One vector is turned by the same rotation once a tick. Each row is the vector after some number of ticks, and that number follows the row.
The counts run from 0 to 447.
[157 129  78 150 103 150 101 163 156 148 110 135 164  95 115 159 140 123
  95 134  86 175  60 112 143  93 116 150 154 128 140 148 164 183 119 145
 152 182 103 143 165 169 130 152 131 102 155 121 128 117 130 154 143 127
  97 167 153 122 112 133 153  88 125 136 132 116 123 106 115 135 158 107
 101  94 151 138 122 140 126 158 146 108  71 160 109 156  90 123 146  76]  403
[140 121  70 149 111 162 123 198 145 135 122 100 170 103 134 146 116 129
  94 117  80 182  66 118 150 119 163 135 138 118 124 160 174 168 153 121
 151 158 111 116 183 160 147 123 129 117 114 118 123 111 130 163 128 102
  92 151 149 116 104 126 149 126 111 150 133  86 138 112 135 133 120  99
 117  81 162 150  86 128 110 148 139 122 152 134 138 118  64 148 141  85]  246
[145 115 105 120 106 187 118 189 113 130 128 103 155 110 118 122 153  95
  98 112  56 175 102 139 113  88 162 121 126 146 114 134 166 158 147 137
 146 164 141 118 162 171 124 145 109  88 136 116 134 112 138 154 127 113
  96 178 172 110 124 103 134 119 135 170 141  71 123 138 107 148 137 105
 130  90 177 145 101 144 135 170 137  99 144 155 145 107  91 135 137  85]  395
[149 126  96 176 115 147 146 165 180 128 114 124 129 147 122 146 111 140
  96 150  69 156  85  98 123 114 171 149 114 153 135 143 143 155 132 121
 158 176 111 110 168 173 126 160  98 129 132 116 132 116 152 144 159 115
 101 150 133 150 124 142 142  95 100 123 113 105 122 148 136 158 153  70
 127  55 130 182  88 124 113 157 129 105 128 133 156 138  69 139 130  98]  62
[163 119 128 144 144 204 146 174 139 138 125 111 133 154 140 129 125 112
 110 157  62 160  83 146 111 111 171 148 143 133 133 159 118 161 126 119
 157 166 131 113 174 154 119 131  93 116 158 121 144 120 142 103 123 108
  83 163 143 120 154 121 149 128 113 121 135  67 112 165 121 152 150  98
 122  59 133 148  87 140 136 181 136 102 157 129 133 132  68 135 138 118]  109
[160 130  81 170 117 141 133 164 181 123 103 139 122 137 115 134 125 127
  91 147  69 168  86 102 118 103 153 135 116 162 141 124 157 177 118 131
 159 173 132 114 172 166 114 161 105 131 144 116 116 108 142 138 150 127
  91 160 129 141 125 141 145 101 107 131 117 104 111 147 122 157 160  75
 118  62 150 193 100 128 124 161 143  96 117 145 129 138  78 126 132  97]  223
[138 121 108 144  86 181  96 174  94 158 125 134 141 119 135 153 142 101
 110 156  65 167  77 116 120  85 133 162 128 108 136 156 156 178 117 118
 130 152 120  98 153 179 131 144 141 107 123 105 137 100 139 169 126 133
 115 139 153 148 124 131 180 102 130 140 127 101 153 113 116 143 139  74
  81  98 110 136  92 135 155 165 128 104  99 160 127 106 103 133 125  83]  310
[136 134 117 142 133 194 142 163 161 125 126 108 165 120 106 108 122 131
 111 158  42 160  96 128  99 123 167 148 142 151 116 175 125 147 138 120
 154 158 111 104 171 181 126 128  97 128 144 139 148  91 154 127 121  96
 109 135 157 135 124 115 136 109 101 150 122  81 141 164 133 149 122  81
 132  79 139 171  92 125 119 154 132 108 142 132 141 135  74 146 120 107]  211
[136 129 134 146 131 188 147 160 153 128 117 107 150 124 122 112 121 131
 102 159  52 159  94 128  85 117 174 147 126 168 124 157 138 141 127 114
 174 147 120  85 168 173 136 127  99 127 154 135 140 108 166 121 124 116
 100 138 158 129 120 119 134 104 118 138 105  72 129 163 121 162 138  69
 135  72 126 178  91 127 119 169 136 109 148 145 134 124  75 144 124 114]  212
[191 130 135 145 106 183 125 132 124 133 142 106 163 150 122 141 149 118
 117 141  57 171  87 124 140  91 171 156 106 149 136 154 141 132 114 152
 154 175 110 113 162 183 133 146  97 109 163 111 179 135 148 161 151 102
 111 161 172 137 120 139 134  85 117 129 114  90 107 126 113 153 167  94
 125 104 122 136 126 116 134 161 133 115 110 167 144 127  93 163 133  93]  379
[115 113 118 135 105 180 119 161 127 137 132 104 175 106 102 139 121 137
 106 136  47 146  99 125 104 105 159 150 149 149 112 169 142 130 143 136
 151 163 130 131 155 197 139 149 100  97 146 124 159 107 156 153 144 101
 104 144 177 122 116 124 134  81 117 181 125  89 134 160 141 151 150  75
 153 109 141 136  98 118 122 154 115 117 111 155 148 157 111 141 119  80]  13
[164 125 105 159 114 161 124 164 145 139 110 135 145 132 129 159 124 145
 119 177  76 157  65  95 137 124 153 167 135 112 140 176 130 169 109 106
 152 177  82 110 183 166 138 153 112 132 131 137 148 116 146 147 148 107
 109 131 147 138 139 145 166  85  93  99 116 109 140 125 131 135 153  88
  82  70  93 153 105 126 129 162 132 122  95 138 127 127  79 139 113 114]  43
[159 113 119 160 131 209 130 180 126 147 123 130 146 143 147 164 118 123
 116 153  89 156  65 123 130 130 154 162 143 108 140 166 122 162 133 107
 152 177 108 125 176 156 149 129 114 120 143 122 160 115 142 125 140  90
  87 139 152 130 161 136 178 116 110 105 127 106 127 141 121 138 158 104
  90  64  96 131  92 143 124 183 129 116 128 139 124 124  82 139 132 121]  146
[138 129 155 140 126 187 127 161 134 139 125 102 168 116 127 138 126 137
  98 152  62 161  94 125  94 123 144 157 140 134 145 150 150 125 126 127
 175 173 127 110 167 182 143 150 100  93 164 143 154 107 165 133 133 100
  88 133 199 125 146 110 154  89 126 153 107  92 137 148 124 156 182 109
 123  90 108 139 121 145 118 178 127 152  89 174 107 137 106 145 112 117]  34
[132 122  71 157 117 166 118 198 130 143 140 113 163  84 126 127 123 139
  93 118  82 179  71 122 138 118 137 137 124 131 113 132 177 157 150 146
 135 165 138 131 159 184 141 129 133 112 132 103 158 105 133 155 154  83
  97 158 161 111 127 132 166 112 125 157 133 119 134 144 115 151 162  92
 120  89 151 145  75 144 126 182 136 107 152 162 110 117  74 130 133  90]  142
[140 108 108 152  91 184 116 186 118 144  97 146 140 115 147 160 151  93
  96 131  68 152  97 121  95  89 143 158 121 139 136 148 133 175 138 110
 151 148 137 108 133 169 139 133 111 101 132 110 144 122 159 129 133 150
 104 151 132 143 114 127 182  92 110 116 136  87 138 139 124 144 134  50
  96  83 128 139  74 111 151 170 121 105 106 150 125 121 101 114 124  78]  169
[159 145 106 163 117 171 108 164 113 162 127 121 140  83 121 141 130 140
  92 161  81 176  75 119 143  96 133 139 127 136 132 142 182 185 103 156
 107 185 140 149 145 194 139 140 129 112 152 117 148  91 122 157 127 106
 107 152 166 113 132 140 170  99 141 140 113 108 127 117 110 136 165  75
 104 101 131 142  94 134 145 175 143 105 102 162 104 154  90 140 147 102]  0
[134 119  87 170 121 158 121 177 168 137 106 125 155  87 126 149 113 136
  86 117  95 153  91 125 111  99 145 136 146 162 117 135 169 160 143 138
 150 163 147 151 149 176 138 141 112  94 155 110 150 128 141 129 140 125
  87 159 142 110 115 117 156 101 127 142 127 102 113 151 118 149 158  80
 136  84 167 151  83 124 115 176 151 103 124 156  99 164  97 120 140  82]  281
[129 112  75 151  97 177 103 184 144 126  99 131 161  97 125 155 133 119
  94 121  83 160  89 100 106 108 146 122 152 124 122 163 168 180 156  95
 128 166 121 111 149 171 119 142 124 110 134 142 106  95 147 143 112 143
 108 119 138 116 123 101 171 111 113 138 134  88 156 119 132 146 120  85
  88  86 156 162  76 135 133 158 138  93 110 126 120 128  92 125 137  84]  188
[140 120  76 162  87 167 103 174 136 119 105 125 157 107 108 147 142 115
  89 116  65 178  84  98 124 104 143 126 137 125 127 152 178 179 142 115
 124 177 110 103 158 175 112 140 123 115 117 130 119  86 138 174 128 129
 117 126 145 134 116 124 159  95 112 148 131 100 145 107 136 148 122  83
  92  89 148 168  88 137 130 139 129  93 110 136 143 121  85 132 141  73]  348
[144 136  89 139 115 153 104 156 130 134 129 113 145  86 114 127 133 139
 109 151  89 172  86 104 118 100 147 123 128 144 115 136 200 165 119 136
 134 184 121 119 147 190 120 175 119 126 156 140 138  90 153 159 135 127
 114 139 168 101 140 102 164 100 149 140 110 111 131 133  95 143 178  97
 108  99 151 163  96 153 139 183 149  98 109 163  97 113  82 134 119 110]  37
[182 144 114 133 112 183 130 166 115 140 145 104 170 104 133 122 172 113
 121 134  47 175  95 136 125  92 160 159 109 146 113 159 124 161 127 152
 157 164 124 137 158 175 143 143  91 102 150 131 176 146 156 141 122 105
 114 171 159 104 119 127 152 104 114 109 152  73 128 141 100 120 134  97
 114 105 147 130 107 114 151 164 144 121 119 158 128 118  82 137 112  98]  377
[171 139  88 162 114 144 116 172 159 133 103 130 124 139 150 146 132 131
 107 152  90 176  74 101 133 102 157 149 110 129 148 130 164 179 114 112
 161 173 113 104 176 159 132 164 115 134 139 131 132 136 153 147 141 133
  95 156 134 126 132 123 179 109 121  96 112 107 115 121  94 135 170 102
  91  64 128 173 105 137 138 170 154 111 120 146 108 105  58 137 126 112]  364
[150 113 141 137 111 193 115 147 141 140 112 131 144 156 124 157 130 110
 121 153  66 137  87 133 102  84 160 174 154 132 144 162 126 144 117 121
 154 176 138 126 157 175 124 169  98  95 167 117 157 125 156 129 143 127
  88 167 164 148 142 124 158  79 119 142 125  85 118 141 128 145 190  97
 131  86 109 122 118 124 135 177 125 125  98 156 135 156 120 135 124  96]  437
[158 123 138 147 116 202 139 153 123 162 103 118 157 105 129 144 139 102
  74 167  63 166  95 138 107 103 140 131 163 146 143 147 161 185 107 134
 141 170 105 125 162 167 133 135 110  96 168 141 109  92 125 130  96 135
  86 165 171 119 121 116 122 104 129 139 119  81 130 126 125 151 129  92
 105  84 138 151 117 148 122 156 142 109  85 143 124 149  92 126 153 107]  392
[127 127 132 143 112 176 128 152 150 141 103 119 148 109 105 131 128 124
  92 163  45 147 110 123  84 104 138 147 147 161 131 149 142 152 117 130
 158 165 125 109 147 188 128 163  87 101 154 140 120  97 154 122 127 123
  96 155 176 129 124 114 131  73 120 166 106  90 136 160 133 154 149  73
 130  85 133 165 114 136 123 164 123 123  82 170 134 153 110 119 118 102]  335
[150 135 115 171 115 176 129 156 161 143  97 145 146 126 129 153 126 124
 112 171  73 156  73 107 110 115 130 168 147 119 147 170 120 168 105 111
 150 180 105 107 171 168 128 137 114 125 149 135 146 112 147 133 143 119
 105 126 149 153 132 140 169  94  97 107 119 111 142 134 133 144 152  83
  79  70  92 155 111 134 130 160 130 123  73 149 109 137  83 136 124 111]  44
[160 127 120 158 130 208 132 161 129 137 136  90 168 131 118 130 117 131
 111 149  68 170  80 128 135 104 184 133 133 132 116 177 155 167 132 118
 122 168 112 124 172 171 133 108 110 120 142 122 143  96 132 149 113  93
 101 136 154 117 132 123 141 126 126 136 127  64 120 130 131 150 120  85
 119  81 132 149  87 124 123 152 138  96 166 113 146 140  70 165 155 104]  107
[148 114  93 126 112 177 106 177 140 140 126 110 186 112 133 161 132 124
 127 131  71 144  66 131 125 110 155 179 171 123 122 180 118 139 145 116
 181 161  87 132 171 167 152 163 109 103 149 130 165 148 158 138 138 108
  93 169 165 116 125 116 151  94 109 125 147  99 121 139 127 129 163 105
 132  95 130 107 116 130 132 157 118 129 103 153 131 137 107 134 113  88]  135
[147 112 102 164  86 191 122 180 122 128 110 134 151 124 141 155 147  93
 111 122  55 152  96 119 105  95 157 158 106 134 125 165 129 159 149 112
 144 150 126 112 151 174 141 128 102 111 118 113 153 133 160 137 140 130
 122 139 129 140 114 135 177  97  90 108 142  89 143 143 130 147 117  52
  98  79 126 145  65 107 147 156 121  97 115 135 145 115  96 126 121  72]  330
[135 118 109 138 110 153 105 147 159 137 116 111 141 140 101 158 111 144
 113 165  77 149  70 118 131  84 174 161 163 142 141 157 171 167 110 128
 163 168 120 129 164 178 125 188 109 117 156 122 128 109 138 155 140 132
  82 176 157 131 132 123 132  74 138 171 102  88 105 130 124 134 175  85
 144  80 137 145 129 135 122 160 130 111 108 143 150 163 113 143 123 103]  278
[157 131  96 174 101 152 105 163 148 160 103 129 158 102 150 158 128 125
  95 145 103 163  67 119 139  91 136 155 139 144 144 149 176 174 105 128
 166 156 114 123 157 154 159 126 134 125 154 102 146 141 129 145 132 147
  97 165 141 129  92 144 166  99 128 108 114 101 123 110 103 131 153  70
 113  90 128 145 115 113 125 161 161 125  98 164  92 146  76 134 133  91]  262
[167 123 116 138 100 204 102 154 105 147 122 117 169 124 134 162 157  96
 131 130  70 142  79 135 128  78 162 167 143 127 115 182 128 170 133 130
 139 168 105 135 140 176 135 137 111  98 156 115 169 138 146 152 128 132
 106 161 146 111 123 126 158  99 125 116 140  76 117 123 111 130 137  83
 108 104 127 109 102 112 157 157 137  91 109 143 132 137 103 143 135  74]  274
[126 105  83 139  97 199 107 189 113 125 123 129 160 113 118 148 145  93
 119 106  65 153  88 125 101  86 147 131 146 137 107 150 137 160 167 119
 138 162 125 109 154 183 119 146 123 101 130 106 144 105 150 150 136 121
 102 149 147 118 134 110 157 109 132 161 157  94 127 155 120 162 145  84
 113  95 152 127  66 144 152 169 124  71 134 139 129 115 100 119 136  74]  292
[156 131  91 166 109 169 107 168 130 157 125 107 181  98 142 168 134 145
 109 131  89 161  68 130 148 104 157 164 139 121 138 176 164 160 120 127
 150 158 112 144 159 162 162 114 126 113 142 116 173 137 140 156 137 114
 100 158 155 124 100 144 175 103 115 110 125  88 130 100 120 128 145  83
 117 100 131 113 108 103 119 149 143 134 114 155 112 149  86 157 141  78]  424
[179 132 128 165 124 168 121 132 161 126 108 113 144 156 113 152 134 137
 113 153  76 163  82 108 139 100 165 139 132 138 148 148 172 161 105 139
 151 193 124 132 171 168 106 167  97 108 178 139 144 123 141 158 133 116
  94 153 167 121 141 133 142  92 127 125 101  73 106 116 125 143 180 117
 121  83 123 149 134 130 124 166 147 117 100 149 134 151  84 162 147 108]  381
[142 100 143 156 114 203 130 170 109 159 115 118 127 148 134 171 114 112
  75 156  75 166  71 128 120 105 143 134 132 123 155 126 171 161 117 124
 133 175 128 114 167 169 138 146 111  92 142 120 123  84 123 141 128 119
  77 156 179 138 149 129 148 103 135 143 100  99 123 134 126 157 175  93
 100  69 106 135  99 144 125 171 129 122 108 145 144 136 101 129 156 108]  288
[144 126 120 160 128 191 133 162 128 154 138  95 149 136 114 141 106 145
  95 162  72 170  72 129 134 112 166 137 137 135 132 166 162 165 116 136
 130 169 113 119 174 170 135 111 118 121 133 111 137  88 120 152 135  92
  92 145 173 140 122 144 127 109 124 160 111  89 119 132 139 156 133  74
 124  74 119 148 103 126 113 150 131 110 155 137 160 143  80 167 154 107]  267
